One turn moves every row onto another: examples first, then more rows asked
z_299: 29, -23, 20, -2, -5, -8, 36, -6, 26, 7, -7, 1, -49
z_562: -6, 11, -21, 56, 18, 25, -1, 27, -3, 8, -6, 11, 7
z_694: 2, -47, 29, -22, 28, 2, -13, -20, -2, 21, 18, -23, -5
z_880: 16, -42, 26, -3, 6, 27, -35, -32, -7, -1, 26, -17, 2
z_446: 52, -35, 7, -21, -14, 1, 12, -24, 7, 16, -3, 16, -25
z_458: -7, 9, -23, 54, 21, 25, -4, 31, -7, 13, -3, 9, 6
z_274: 26, -28, 27, -14, -13, -17, -5, 29, -24, 22, 17, 0, -29
z_290: 40, -42, 11, -36, -3, -12, -4, -13, -9, 31, 7, 9, -13
z_99: -7, 12, -23, 54, 20, 24, 2, 28, -7, 9, -1, 5, 9
z_106: 48, -37, 9, -28, -14, -9, 8, -11, -2, 26, -1, 17, -24
z_195: 45, -19, 17, 14, -28, 16, 14, -18, 21, -13, 3, 5, -46
z_114: 5, -39, 32, -28, 17, -20, 0, 10, -10, 30, 16, -14, -19
z_505: -6, 11, -22, 54, 18, 25, 0, 28, -7, 6, -1, 6, 10
z_541: -5, 7, -23, 55, 20, 26, -5, 25, -4, 7, -5, 8, 8
z_698: 32, -31, 19, 12, -12, 34, -13, -42, 17, -16, 12, -7, -20
z_750: -6, 12, -24, 55, 20, 24, 3, 25, -9, 7, -1, 5, 9
z_374: -6, 12, -23, 54, 21, 26, -1, 26, -7, 7, 0, 6, 10
z_892: -7, 11, -24, 53, 19, 25, 2, 26, -9, 8, 1, 5, 11
z_542: -6, 11, -23, 53, 19, 25, 0, 28, -9, 8, -2, 7, 8
z_391: 38, -46, 11, -32, 2, 1, -13, -26, -7, 27, 9, 6, -6
z_838: 12, -42, 23, -7, 20, 18, -5, -45, 24, 1, 10, -18, -11
z_514: 49, -41, 5, -20, -10, 9, 2, -38, 14, 13, 1, 12, -18
z_543: -4, 8, -24, 55, 19, 24, -2, 31, -6, 10, -7, 10, 5
z_246: 22, -28, 26, -20, 1, -25, 27, 16, 3, 25, 3, -3, -43
z_866: -6, 7, -24, 54, 22, 26, -5, 25, -5, 11, -3, 8, 10
z_388: 43, -45, 10, -26, 0, 9, -9, -40, 3, 17, 5, 6, -8
z_661: 25, -32, 18, 3, 6, 13, 20, -39, 35, -3, -2, -9, -35
z_894: 39, -15, 22, -1, -28, -8, 16, 18, -2, 6, 6, 9, -48
z_326: -7, 7, -23, 51, 22, 23, -5, 30, -6, 11, -3, 8, 12
z_805: 12, -40, 30, -19, 3, 0, -32, 5, -28, 21, 29, -12, -4

z_750 goes to z_505
z_866 goes to z_326
z_195 goes to z_698
Where do these go?
z_694 goes to z_114
z_391 goes to z_290

One turn moves every row onto another: examples first, then more rows asked
z_609: -20, 37, 4, 4, 20, 4, 31, 4, 25, 38, 7, -1, 20, 9, -32, -46, 4, -12, 27, -5, 28, -4, -3, 12, 62, 4, -12, 1, 7, 18, 25
z_879: -38, -17, -24, -4, -42, -6, -9, 1, -8, -33, -29, 5, -37, -4, -1, -64, 13, 19, 19, 0, 40, 10, -13, -2, 34, 45, 18, 16, -11, -8, 23
z_62: -31, 14, 41, -31, 6, 1, 1, 38, -16, 15, -24, 0, 6, -34, -26, -62, -8, -19, -15, -9, -23, -12, 41, 5, 27, 18, 26, 6, -5, 46, 15
z_545: -42, 13, -21, 3, 8, -10, 35, -37, 13, 31, -6, -38, -20, -24, -8, -29, 37, 41, -21, 14, 14, -16, -13, 11, 20, 22, 46, 5, 44, 41, 16
z_373: -26, -1, 0, -57, 7, 11, -1, 29, 38, 24, -10, -11, 11, -9, 3, -63, 33, 3, -8, 13, 22, -6, 42, -34, 34, 4, -9, 13, 17, 11, -12
z_294: -37, 45, -28, -24, -9, -39, 10, -14, -12, 30, -22, -4, -28, -24, -45, -60, 14, -28, -3, -30, 41, -30, 39, 5, 5, 75, 13, 14, 27, 12, -18
z_667: -20, 0, -28, -39, -33, -47, -1, -24, -15, -7, -41, 18, -12, -21, -17, -64, 38, 20, -10, -32, 6, 8, 40, 14, 19, 17, 20, 23, 20, 4, -7
z_738: -37, 18, 30, 33, -2, -4, -7, 37, 14, 10, -36, 26, -15, -25, -13, -34, 25, 16, 3, -9, -2, -5, 76, 2, 29, 46, 30, -1, 17, -31, 1
z_874: 16, -11, -24, -29, 15, -18, 35, -30, 26, 35, 7, -14, -6, -28, -11, -19, 25, -11, 21, 12, 54, -34, 34, -7, 25, 20, -22, -4, 19, 26, 1
z_654: -28, 18, -38, 7, -12, 22, 21, 0, 29, 35, -49, -18, 16, 4, 11, -28, 16, -25, 18, 22, 9, 0, 3, -20, 55, 33, 41, 34, 17, 32, 21
z_683: -31, -27, 13, 5, -19, -23, 50, -37, 7, 21, -49, 8, -15, -33, -32, -40, -12, 7, 24, 27, 47, -14, 20, 4, 14, -15, 46, -11, -12, 12, 23
z_891: -1, -6, 33, -18, -14, 9, 1, 11, 48, 14, -9, 40, -4, -19, -21, -62, -1, 18, 47, 5, 56, -21, 27, -5, 11, 6, 4, -7, -4, -7, 16
z_714: -33, 37, 47, -29, -22, 22, 7, -38, -1, -15, -25, -34, -9, -24, 3, -32, 34, 7, 10, 13, 22, -5, -6, 5, 46, 38, 64, -3, -5, 10, 14
z_183: -57, 31, -14, 12, -12, 11, 2, -21, 8, 14, -19, 24, -34, -26, -15, -27, -6, -2, 4, -15, 34, -26, -24, -3, 39, 90, 1, 11, 22, -6, 6
z_91: -28, 5, -16, 24, 2, 18, 15, 5, -5, 26, -18, -8, -29, -10, -2, -34, 27, -34, 10, -58, -6, -23, 66, -9, 3, 21, 25, 52, 38, 3, 17
z_111: -31, -19, 25, 15, -26, -13, 7, -4, -26, 16, -26, -30, -5, -24, -18, -21, 43, 38, 10, -13, 33, -14, 81, 5, 28, 48, 18, 14, -29, -2, 17
z_550: -15, -12, -21, 18, 1, 29, 10, 1, 18, 0, -27, -19, -38, -38, -3, -63, 57, -25, 6, 15, 22, -23, 38, -37, -19, 47, 34, 18, 38, 13, -7
z_517: -55, 34, -1, 18, -35, -17, 24, -21, 43, 10, 10, -16, -42, -26, -8, -26, 14, -17, 4, 10, 38, -28, 6, -14, -15, 23, 50, 5, 52, 15, 29
z_58: 0, 31, 31, -5, 14, -27, 19, -12, -31, 11, -11, -14, -25, -4, -24, -45, 3, 18, 42, 2, 28, -23, 24, 29, 38, 49, 69, 3, -11, 1, 35
z_377: -4, 16, -22, 6, -13, 2, -25, 10, 20, 21, -12, 11, -18, -60, -12, -4, 6, -1, 1, 32, 45, -58, 62, -8, 1, 41, 8, 23, 7, 24, 15

z_545 goes to z_58
z_714 goes to z_111
z_62 goes to z_377
Where do these go?
z_879 goes to z_667
z_891 goes to z_373

